One turn sends every row of this set to another row. A few are shown first. Where does it send the rows asked after them?
z_812: [ -9.5  21.3  25.7  22.5   8.2  13.3  25.4  25.4  38.6  -7.5   8.4  32.5
  -8.8 -28.8  30.7 -24.9  -3.7   7.2 -26.5  13.5  16.9  -1.2   7.8   9.8
  -2.2  -9.7]
z_652: [-30.9  14.8 -14.7  25.6  25.5  15.2  -3.8 -22.8  15.4  -5.7  -6.5   1.1
 -24.8   1.2 -10.0  15.3  -3.4  20.2   5.9  13.3  13.3 -19.2   8.6  28.9
  18.2  19.4]
z_756: [ -7.6  35.3   8.1   2.7   1.0  22.4  12.1  12.2   7.2 -27.3   4.4  19.5
 -43.5 -31.1  14.0  24.3  -6.8  -1.1  -6.6 -10.2   5.6  15.0   3.9  -2.1
  29.7  12.2]
z_199: [-27.0  13.9  -3.5  44.4  15.0   8.8   3.8   3.7  23.6 -21.5   9.4  10.3
 -19.9 -20.7 -37.5  26.1  -6.7  15.6   0.3  27.9  30.5  10.8   7.8  34.1
  -0.3  16.9]
z_326: [ 11.1   2.0  21.9   8.1   2.2   2.5  -2.3  25.8  35.7  -3.1  13.6  17.8
   3.1 -24.6  -9.6  -9.7  -9.8 -11.3   4.3  44.3  13.2 -21.7 -12.3  -1.6
   6.6  11.4]
z_408: [  0.1  15.9  30.8  32.0  19.0   7.5  29.0  32.0  30.1 -11.2   7.3  25.3
 -15.4 -21.1  16.9 -18.3  -6.0  -5.3 -15.0  -6.3  17.1  -9.9  15.2  15.2
  -5.1  -2.5]
z_794: [ -8.3  16.0   7.6  12.1  20.6  38.5  39.5   6.2  38.1 -38.3 -12.6  23.1
 -28.6 -23.9   2.1  -0.5   1.1  -5.3  -1.0  10.5  -3.6 -19.5 -24.3   3.9
  20.9 -14.4]
z_115: [-28.2  14.2  -7.0  40.5  15.7   3.9   7.5  -2.1  19.4  -5.9  10.8   9.3
 -23.5 -16.3 -33.8  28.9  -3.3  20.5   6.8  29.4  26.8  21.2   5.5  18.9
   0.3  14.8]
z_511: [-32.2  -1.1  -4.2   3.8 -21.1   4.7  12.5 -32.7  19.9 -15.7  13.9  24.6
 -12.1  -8.6   2.2 -25.4  -7.0  10.6  -2.8  11.5  -1.6 -21.1  14.2  31.6
  -0.1 -20.9]
z_524: [ -8.4  13.2  28.4  24.2  10.9  12.0  34.4  18.9  34.9 -14.3   7.8  32.7
  -5.1 -24.5  25.1 -16.1  -6.1 -11.6 -18.3  -0.4  28.9  -0.4  16.8  12.7
  -8.1 -11.1]
z_202: [ -5.6  21.4  13.6   4.7  11.0  32.1  26.2   0.7  34.6 -28.4 -12.3  36.2
 -14.8 -24.7   7.4  -4.2  -2.9  -9.7  13.1   8.6  -6.4 -25.8 -32.3   1.9
  25.2 -11.9]
z_20: [-33.5  11.1  -4.4  41.7  11.2  15.6   3.4   0.0  11.4  -9.2   3.8  15.3
 -29.9 -14.6 -36.4  23.6  -6.9  21.4   2.8  24.5  29.2  11.5  -7.0  33.1
  -1.4  14.6]
z_197: [-12.4  26.8  15.7 -26.1   2.7  -1.0  14.9   6.0  12.7  -7.4  10.5  19.4
 -27.7 -33.5 -12.3  21.5 -11.6  -7.1  -0.2  32.0   3.6   4.9  10.0 -21.4
  25.0   0.8]
z_803: [ -5.7  16.9  18.0  -2.0  22.5  30.6  30.7  16.5  43.6 -32.8 -14.7  37.5
 -21.7 -19.3  -4.9   0.3  -2.2  -4.3   3.0  14.3  -2.5 -18.7 -26.9   5.5
  20.0 -10.6]
z_370: [ 12.7   4.7  28.5  15.6 -13.1  -2.4   2.8  22.2  30.5 -11.7  13.5   7.5
   1.0 -23.0  -6.7   0.2   0.6 -14.3  11.1  45.9  11.6 -14.1 -12.8   0.8
  -2.3   1.2]
z_300: [ -1.0  10.0  -9.6  17.6 -17.0  16.3  28.5 -21.5   5.6 -16.9  18.8  27.5
 -17.9  -0.7 -21.3 -10.9 -11.2  -1.1  -3.0  24.8  29.9  23.7 -21.3  17.5
 -17.6 -13.1]
z_823: [ -7.7  30.3  -5.4  46.3   3.2  17.3  -1.1 -20.8  31.0 -23.6 -10.9   4.3
  -4.8  -3.5  -6.5  -6.6 -18.8 -16.4   6.0   1.8 -10.8  11.1 -11.8  25.8
   7.1 -14.6]
z_570: [  0.1   0.6  -6.6  16.7 -11.4   7.3  34.7 -11.5  13.9 -21.8  22.2  24.9
 -20.1   9.6 -24.8  -7.6   3.6  -5.5   9.3  29.2  25.0  18.3 -23.3  18.9
  -8.7 -13.8]
z_898: [-32.7  17.5   8.4  17.8  24.6  22.0  20.7 -24.3  27.1  -4.9  23.5  36.0
 -28.2  -1.7 -19.4   3.1 -21.2  22.2   2.8  12.7  42.1  -2.1   9.7  33.4
  19.3  13.1]
z_243: [-21.1  17.2  16.7 -21.0  -1.5   2.0  14.6   7.3   3.8 -13.4   9.7  26.6
 -37.8 -41.6 -15.3  22.4  -3.1  -9.6   7.7  37.6  11.3   5.4   5.8 -10.0
  22.4   5.7]
z_336: [-23.3  17.0  11.8 -23.4  -0.5   2.8  26.5  -2.3   7.4 -11.7   8.9  20.8
 -33.1 -34.6  -4.9  19.8  -1.7 -12.8  -7.3  39.4   7.6   4.9   5.3 -17.0
  26.1   1.8]
z_914: [ -3.2  15.3  -3.9  20.8  -9.1  14.8  29.4  -6.3   8.8  -9.4  24.6  28.2
 -13.8   6.8 -25.7   4.1 -12.5 -14.1  -2.8  30.2  25.7  23.2 -23.6  16.3
 -17.7 -15.8]
z_770: [-38.4  10.0   8.7  14.6  21.7  15.9  15.3 -22.5  14.5 -10.8  24.1  33.5
 -22.3 -12.7 -16.8   1.7 -13.7  33.5  -1.9   7.2  42.1   3.8   8.7  34.5
  22.9   9.8]
z_501: [ -8.3  33.6  18.2  -5.5  -3.4  21.4  18.8  13.7   8.8 -34.1   8.0  19.3
 -40.5 -42.9   5.3  13.9 -16.6   5.8  -9.3  -4.0  -3.9  14.1   7.9  -2.4
  26.1   8.7]
z_281: [-31.0  20.9  -4.3  16.0  19.7  18.6  -0.7 -24.1  16.8 -14.5   0.0   0.0
 -20.9  -6.1 -10.5  17.2  -7.1  24.8  17.6  13.3  -0.4 -14.2   6.0  31.1
  22.0  28.7]
z_98: [  6.7  20.2  16.0   5.9   5.9  28.8  35.1   5.3  36.7 -26.7 -17.2  19.0
 -16.6 -35.7  -3.0 -10.0  -6.2  -4.9  -1.5   4.3  -2.9 -22.3 -26.3   2.1
  31.3  -5.4]
z_80: [-29.1   7.1   9.6  11.7  15.1  14.4   7.3 -28.7  26.4  -7.4  13.6  29.9
 -32.4  -6.1 -20.6   3.0 -19.2  32.7   1.8  14.8  41.4  -1.8  11.6  40.4
  13.2  13.8]
z_187: [ 12.2  17.8  26.1  -0.2  -2.4  -4.3  18.2  25.5  27.0   1.0  12.6  10.1
   2.3 -24.1 -10.3   6.3  -4.8 -10.2   2.3  43.8   8.7 -20.2 -15.7   5.4
  -7.3  -5.2]
z_341: [  3.0  26.5  29.5  30.2  14.7   1.0  19.1  17.4  29.2  -8.5   9.3  29.4
  -8.5 -20.3  25.9 -25.8  -2.7  -0.5 -13.9   4.6  23.8  -4.9  20.9  21.0
  -8.5  -1.1]
z_147: [-22.7  30.0  20.7   2.6   7.8  -3.4  -3.5  17.1  -6.4 -10.2  23.3  21.8
 -15.7 -38.0  16.6   2.1 -11.8   4.2 -24.6  14.5   9.5   7.6  10.3 -14.5
  17.0   6.8]
z_655: [-31.5  -1.4   2.6   5.9 -17.6   2.9  12.2 -26.9  23.3 -18.6  18.0  42.5
 -14.3  -7.3   9.9 -37.2  -1.1  13.9  -6.8  14.9   3.1 -13.7  10.9  28.9
   2.9  -7.7]
z_685: [-17.3  30.0  -6.0  36.8  -7.7  15.4  -6.2 -21.7  21.7 -21.6 -20.1  -3.8
  -0.5  -4.2 -13.6  -2.1 -10.3 -12.3  -5.5  12.8  -7.8  12.2  -5.1  22.7
   3.1 -22.2]
z_180: [  2.2  42.9  18.0   2.8  -7.5  17.7  17.0   8.3   8.6 -28.3   9.8  18.1
 -45.8 -34.0  13.4  18.2 -10.5   0.6  -6.7   1.3   3.0  21.5   9.8   6.3
  28.4   3.1]
z_556: [-25.9  27.9  22.0   6.3  -1.6  -7.5 -10.6   5.3  -1.1  -8.0  22.8  24.1
 -11.2 -47.3  16.9  11.2 -18.5  -3.2 -24.8  12.6   4.7   1.2   3.3  -3.7
  17.9   8.5]
z_251: [-27.7  23.6  30.5   2.3  10.3  -4.8 -13.1   2.2   5.0  -9.1  23.9  18.8
 -20.7 -39.0  19.9  10.0 -20.8  -1.5 -21.5  14.1  14.9   3.6  16.1  -7.1
  16.1   8.0]
z_920: [  0.6   4.1  23.9   3.4 -12.6   1.8   3.7  19.1  37.4  -0.2  14.7  19.9
   7.1 -23.2 -22.8   3.9  -7.9 -13.8   5.4  42.4  12.6 -20.4 -22.7   4.1
   5.4   6.8]
z_297: [-39.9  -8.0   0.1   8.0  -7.6   0.9  10.0 -22.8  26.8 -20.0  15.6  28.3
   4.3 -12.0   3.8 -29.4  -8.5  -0.7  -5.1  17.8   2.8 -16.2  14.2  38.2
  -1.9 -12.6]
z_849: [ -7.5  23.5 -17.7  43.6   8.6  23.8  -3.0 -22.6  20.9 -32.5  -6.5   2.7
 -17.1   2.1  -9.0  -5.0 -20.7 -13.2  -3.1  13.8 -11.5  -6.0  -6.6  22.0
   0.1 -17.0]
z_885: [-27.6   5.3   3.0   7.4  -5.6  -2.2   5.2 -30.7  20.7 -22.4   2.0  40.2
  -4.9  -0.7  -6.5 -34.7 -10.2   0.8  -9.8  14.5  11.4 -14.8  18.9  38.9
  -4.1  -8.3]
z_265: [-33.5  16.8  -6.4  25.2  20.6   8.5  -1.1 -21.0  18.0 -14.7   1.3   7.8
 -23.1   2.3 -11.6  11.5   6.0  24.6  11.5  17.4   3.8 -24.9  -0.2  25.5
  21.5  30.1]
z_944: [ -8.5  22.8  -5.9  36.6   0.0  12.7  -2.1 -22.8  25.7 -33.0 -19.2  -8.4
  -4.4 -14.1 -14.0  -1.5 -11.9 -18.6  -3.7   8.5 -13.6  -2.7   2.0  24.1
  12.8 -16.4]
z_862: [-11.0  -0.3  -5.5  24.8 -25.5  12.7  22.9  -3.9  17.8 -15.1  18.9  28.4
 -22.2  14.9 -37.6  -4.4  -6.5  -7.7  -3.0  25.2  20.5  12.6 -16.6  18.8
  -9.4 -11.8]

z_655 -> z_794
z_511 -> z_803
Now find these:
z_652 -> z_197
z_524 -> z_823
z_556 -> z_265
z_251 -> z_281
z_812 -> z_849

